In the data rows, zero lies at 4.5, halfway between 4 and 5.
Here are some points, one per row:
tensor([6., 5., 1., 4., 6., 8., 7., 5., 4., 6., 2., 4., 6., 3., 2., 7., 2., 6., 4., 5., 3., 2., 4., 2., 5., 6., 6., 6., 8., 5., 2., 4., 5., 3., 2., 7., 3., 4., 4.])
tensor([4., 4., 2., 3., 4., 3., 5., 5., 4., 5., 0., 3., 5., 4., 6., 6., 2., 4., 6., 5., 4., 2., 4., 4., 7., 4., 6., 5., 8., 4., 2., 3., 5., 3., 1., 6., 4., 2., 4.])
tensor([4., 0., 2., 4., 4., 7., 4., 6., 4., 5., 1., 3., 3., 3., 6., 2., 5., 1., 3., 7., 4., 5., 4., 1., 6., 5., 7., 8., 6., 3., 4., 6., 4., 4., 2., 3., 5., 0., 5.])
tensor([4., 9., 9., 5., 4., 4., 2., 2., 4., 5., 3., 3., 5., 3., 6., 5., 4., 3., 6., 6., 4., 2., 6., 5., 8., 5., 6., 2., 7., 4., 5., 2., 3., 5., 0., 4., 6., 4., 6.])
tensor([5., 6., 6., 4., 5., 1., 5., 6., 4., 5., 4., 3., 5., 2., 4., 5., 5., 6., 6., 6., 4., 3., 4., 4., 4., 4., 4., 5., 6., 5., 3., 2., 3., 5., 3., 4., 5., 5., 5.])
tensor([6., 3., 5., 4., 3., 3., 4., 4., 5., 4., 5., 2., 3., 4., 5., 2., 7., 4., 1., 5., 5., 5., 4., 0., 4., 2., 6., 6., 5., 4., 4., 3., 4., 7., 3., 5., 6., 4., 6.])
tensor([5., 5., 7., 6., 4., 3., 6., 5., 5., 5., 0., 4., 2., 3., 6., 4., 2., 4., 5., 6., 3., 4., 3., 3., 5., 3., 6., 6., 7., 6., 2., 3., 2., 6., 2., 5., 5., 3., 6.])
tensor([5., 6., 6., 5., 4., 7., 7., 1., 3., 7., 1., 5., 5., 2., 4., 7., 6., 4., 3., 1., 4., 4., 5., 2., 9., 6., 9., 4., 7., 3., 0., 2., 4., 5., 3., 2., 3., 3., 5.])
tensor([3., 5., 3., 4., 3., 3., 5., 6., 5., 4., 1., 4., 3., 5., 7., 0., 1., 3., 3., 6., 3., 3., 4., 3., 4., 3., 5., 6., 7., 4., 1., 4., 7., 5., 2., 8., 4., 2., 6.])
tensor([5., 5., 5., 4., 5., 8., 6., 7., 4., 5., 0., 4., 3., 0., 4., 4., 4., 3., 3., 5., 4., 4., 3., 1., 8., 5., 5., 7., 7., 3., 3., 8., 2., 5., 3., 5., 5., 3., 6.])
tensor([5., 4., 3., 4., 3., 9., 3., 6., 3., 6., 4., 3., 6., 3., 5., 2., 9., 0., 1., 2., 5., 5., 6., 3., 5., 5., 6., 4., 6., 3., 5., 5., 3., 5., 1., 2., 5., 5., 5.])
tensor([5., 5., 1., 3., 5., 4., 4., 8., 6., 3., 3., 4., 3., 3., 3., 3., 7., 4., 5., 4., 4., 4., 4., 4., 4., 3., 6., 5., 7., 6., 4., 3., 4., 4., 1., 5., 6., 4., 5.])
tensor([4., 5., 0., 2., 2., 6., 5., 7., 6., 5., 0., 4., 6., 2., 5., 5., 4., 3., 5., 5., 2., 4., 4., 5., 4., 5., 7., 4., 9., 4., 2., 5., 5., 5., 3., 5., 4., 4., 5.])
tensor([6., 6., 5., 5., 5., 3., 5., 6., 4., 5., 3., 4., 4., 5., 4., 4., 4., 5., 3., 6., 3., 4., 3., 3., 3., 3., 6., 6., 7., 5., 4., 3., 4., 5., 4., 5., 6., 4., 5.])
tensor([5., 5., 5., 4., 3., 8., 3., 7., 4., 6., 6., 4., 6., 1., 3., 3., 6., 3., 3., 1., 5., 5., 6., 4., 4., 5., 7., 2., 7., 4., 4., 4., 3., 4., 2., 1., 5., 4., 5.])
tensor([5., 8., 6., 5., 3., 6., 4., 5., 5., 4., 9., 2., 5., 6., 3., 1., 6., 6., 2., 5., 5., 4., 6., 4., 1., 3., 4., 3., 6., 6., 6., 2., 2., 6., 1., 1., 4., 8., 5.])
tensor([5., 8., 6., 5., 4., 6., 5., 2., 3., 6., 5., 4., 7., 2., 5., 8., 5., 6., 5., 2., 4., 3., 6., 4., 8., 5., 8., 3., 6., 5., 4., 2., 4., 4., 4., 2., 5., 5., 4.])
tensor([6., 5., 1., 3., 4., 8., 3., 7., 5., 5., 5., 3., 4., 1., 3., 2., 7., 5., 2., 3., 5., 4., 5., 2., 4., 4., 5., 5., 7., 5., 5., 6., 4., 4., 4., 4., 5., 5., 6.])
tensor([4., 5., 8., 6., 7., 3., 4., 2., 3., 6., 2., 4., 3., 3., 4., 5., 4., 4., 7., 3., 4., 2., 3., 1., 7., 3., 6., 6., 6., 6., 3., 2., 2., 3., 2., 5., 6., 1., 4.])
tensor([6., 4., 0., 4., 4., 9., 7., 6., 5., 7., 0., 5., 5., 2., 1., 7., 6., 3., 2., 1., 2., 3., 5., 3., 5., 5., 7., 5., 8., 6., 2., 5., 4., 4., 1., 3., 4., 7., 4.])
tensor([6., 3., 4., 4., 4., 7., 4., 4., 4., 5., 3., 4., 5., 2., 5., 5., 6., 3., 3., 2., 4., 5., 6., 4., 7., 5., 8., 4., 7., 5., 4., 4., 4., 4., 4., 3., 3., 4., 5.])
tensor([3., 3., 7., 5., 3., 1., 3., 3., 5., 4., 6., 2., 3., 5., 6., 0., 6., 2., 3., 4., 5., 4., 4., 3., 3., 0., 7., 4., 6., 3., 4., 2., 3., 7., 3., 2., 5., 3., 5.])
tensor([7., 6., 4., 4., 4., 6., 3., 7., 5., 5., 9., 3., 6., 6., 3., 2., 8., 4., 0., 6., 5., 6., 5., 5., 3., 5., 4., 2., 7., 5., 7., 5., 4., 6., 5., 2., 5., 7., 7.])
tensor([6., 4., 1., 3., 3., 9., 6., 7., 4., 6., 1., 5., 5., 4., 4., 5., 6., 2., 2., 4., 3., 5., 5., 4., 6., 5., 7., 4., 7., 4., 3., 5., 5., 5., 3., 0., 4., 8., 5.])
tensor([6., 6., 5., 5., 5., 7., 3., 1., 3., 6., 4., 4., 7., 2., 3., 7., 6., 5., 3., 3., 3., 4., 6., 3., 9., 5., 7., 3., 8., 5., 3., 3., 4., 5., 3., 3., 3., 6., 4.])
tensor([4., 4., 9., 4., 5., 5., 3., 0., 2., 6., 3., 3., 5., 2., 6., 4., 4., 2., 5., 2., 4., 3., 6., 2., 8., 4., 9., 4., 6., 4., 2., 2., 4., 5., 0., 2., 5., 0., 5.])
tensor([5., 6., 3., 4., 4., 3., 3., 6., 4., 4., 6., 3., 5., 7., 6., 2., 9., 2., 2., 4., 5., 5., 5., 5., 5., 4., 5., 3., 7., 5., 6., 3., 3., 5., 5., 2., 6., 4., 4.])
tensor([5., 4., 1., 2., 4., 7., 5., 7., 4., 5., 4., 5., 6., 4., 6., 4., 6., 4., 3., 6., 3., 6., 5., 4., 6., 3., 7., 3., 8., 4., 3., 4., 5., 4., 5., 3., 3., 5., 5.])
tensor([6., 6., 4., 5., 5., 7., 6., 3., 3., 6., 0., 4., 6., 1., 2., 6., 1., 2., 3., 2., 4., 3., 4., 4., 6., 6., 5., 5., 5., 5., 2., 4., 4., 4., 1., 5., 4., 5., 5.])
tensor([7., 5., 2., 4., 5., 8., 6., 6., 6., 5., 3., 6., 5., 0., 3., 7., 5., 7., 2., 4., 5., 5., 4., 1., 6., 3., 5., 6., 7., 5., 6., 6., 1., 6., 4., 4., 7., 6., 4.])
tensor([5., 6., 2., 2., 3., 5., 4., 9., 6., 4., 5., 3., 5., 4., 6., 3., 6., 6., 5., 4., 3., 4., 5., 7., 4., 4., 6., 3., 7., 6., 5., 4., 3., 6., 3., 2., 4., 8., 5.])
tensor([5., 5., 2., 3., 2., 9., 3., 9., 6., 4., 4., 3., 6., 4., 5., 3., 8., 4., 4., 6., 3., 5., 6., 6., 3., 6., 6., 2., 9., 5., 6., 4., 3., 5., 3., 2., 3., 8., 5.])
tensor([5., 6., 6., 6., 5., 3., 3., 3., 5., 4., 3., 2., 3., 4., 2., 4., 5., 4., 4., 4., 5., 2., 4., 2., 2., 2., 4., 6., 6., 7., 4., 1., 2., 5., 1., 3., 6., 4., 5.])
tensor([3., 5., 8., 4., 4., 4., 4., 5., 3., 5., 2., 3., 5., 7., 8., 2., 4., 3., 5., 8., 4., 5., 5., 4., 7., 5., 7., 5., 6., 2., 3., 3., 4., 5., 6., 3., 4., 3., 7.])
tensor([5., 3., 0., 2., 4., 6., 7., 9., 5., 5., 3., 4., 3., 3., 5., 3., 2., 3., 2., 7., 4., 5., 3., 0., 5., 5., 4., 6., 7., 3., 2., 7., 5., 5., 5., 7., 5., 2., 6.])
tensor([5., 7., 6., 4., 5., 3., 5., 5., 4., 5., 4., 3., 6., 4., 3., 5., 3., 6., 4., 7., 5., 4., 4., 5., 4., 4., 4., 5., 8., 6., 3., 3., 4., 5., 4., 6., 5., 6., 6.])
tensor([4., 6., 6., 5., 4., 4., 4., 4., 5., 4., 0., 4., 3., 3., 5., 2., 2., 2., 5., 5., 3., 2., 4., 4., 3., 2., 4., 7., 7., 5., 2., 2., 3., 5., 2., 7., 6., 3., 5.])
tensor([5., 2., 2., 3., 5., 5., 5., 5., 5., 5., 1., 4., 5., 4., 5., 4., 6., 3., 5., 6., 3., 3., 3., 2., 5., 5., 4., 5., 6., 5., 2., 4., 5., 3., 1., 6., 6., 3., 5.])
tensor([7., 6., 5., 5., 5., 8., 4., 5., 4., 6., 4., 3., 4., 1., 3., 4., 5., 4., 2., 6., 5., 5., 4., 0., 8., 5., 3., 7., 6., 4., 5., 6., 2., 5., 2., 5., 5., 4., 5.])
tensor([5., 4., 4., 5., 5., 6., 1., 3., 5., 5., 4., 3., 5., 6., 5., 2., 7., 2., 4., 3., 4., 3., 5., 5., 3., 4., 6., 3., 6., 5., 6., 3., 4., 3., 0., 1., 5., 5., 6.])
These points spread out most along one direction. Take the direction at right angles to it along which they spread out most. Go by this last direction. How far along it is each point below, from 0 to 99? 50 is the average, and the first point above lies past it. One standard deviation of the points above along it is 16.
tensor([6., 4., 1., 3., 3., 9., 6., 7., 4., 6., 1., 5., 5., 4., 4., 5., 6., 2., 2., 4., 3., 5., 5., 4., 6., 5., 7., 4., 7., 4., 3., 5., 5., 5., 3., 0., 4., 8., 5.]) 73
tensor([3., 3., 7., 5., 3., 1., 3., 3., 5., 4., 6., 2., 3., 5., 6., 0., 6., 2., 3., 4., 5., 4., 4., 3., 3., 0., 7., 4., 6., 3., 4., 2., 3., 7., 3., 2., 5., 3., 5.]) 16
tensor([7., 6., 4., 4., 4., 6., 3., 7., 5., 5., 9., 3., 6., 6., 3., 2., 8., 4., 0., 6., 5., 6., 5., 5., 3., 5., 4., 2., 7., 5., 7., 5., 4., 6., 5., 2., 5., 7., 7.]) 41
tensor([7., 6., 5., 5., 5., 8., 4., 5., 4., 6., 4., 3., 4., 1., 3., 4., 5., 4., 2., 6., 5., 5., 4., 0., 8., 5., 3., 7., 6., 4., 5., 6., 2., 5., 2., 5., 5., 4., 5.]) 58
tensor([5., 7., 6., 4., 5., 3., 5., 5., 4., 5., 4., 3., 6., 4., 3., 5., 3., 6., 4., 7., 5., 4., 4., 5., 4., 4., 4., 5., 8., 6., 3., 3., 4., 5., 4., 6., 5., 6., 6.]) 41
tensor([5., 8., 6., 5., 4., 6., 5., 2., 3., 6., 5., 4., 7., 2., 5., 8., 5., 6., 5., 2., 4., 3., 6., 4., 8., 5., 8., 3., 6., 5., 4., 2., 4., 4., 4., 2., 5., 5., 4.]) 44
tensor([5., 6., 3., 4., 4., 3., 3., 6., 4., 4., 6., 3., 5., 7., 6., 2., 9., 2., 2., 4., 5., 5., 5., 5., 5., 4., 5., 3., 7., 5., 6., 3., 3., 5., 5., 2., 6., 4., 4.]) 33
tensor([6., 6., 5., 5., 5., 3., 5., 6., 4., 5., 3., 4., 4., 5., 4., 4., 4., 5., 3., 6., 3., 4., 3., 3., 3., 3., 6., 6., 7., 5., 4., 3., 4., 5., 4., 5., 6., 4., 5.]) 42
tensor([7., 5., 2., 4., 5., 8., 6., 6., 6., 5., 3., 6., 5., 0., 3., 7., 5., 7., 2., 4., 5., 5., 4., 1., 6., 3., 5., 6., 7., 5., 6., 6., 1., 6., 4., 4., 7., 6., 4.]) 70
tensor([5., 6., 6., 6., 5., 3., 3., 3., 5., 4., 3., 2., 3., 4., 2., 4., 5., 4., 4., 4., 5., 2., 4., 2., 2., 2., 4., 6., 6., 7., 4., 1., 2., 5., 1., 3., 6., 4., 5.]) 28
tensor([5., 5., 2., 3., 2., 9., 3., 9., 6., 4., 4., 3., 6., 4., 5., 3., 8., 4., 4., 6., 3., 5., 6., 6., 3., 6., 6., 2., 9., 5., 6., 4., 3., 5., 3., 2., 3., 8., 5.]) 58
tensor([3., 5., 8., 4., 4., 4., 4., 5., 3., 5., 2., 3., 5., 7., 8., 2., 4., 3., 5., 8., 4., 5., 5., 4., 7., 5., 7., 5., 6., 2., 3., 3., 4., 5., 6., 3., 4., 3., 7.]) 33
tensor([5., 6., 6., 5., 4., 7., 7., 1., 3., 7., 1., 5., 5., 2., 4., 7., 6., 4., 3., 1., 4., 4., 5., 2., 9., 6., 9., 4., 7., 3., 0., 2., 4., 5., 3., 2., 3., 3., 5.]) 57
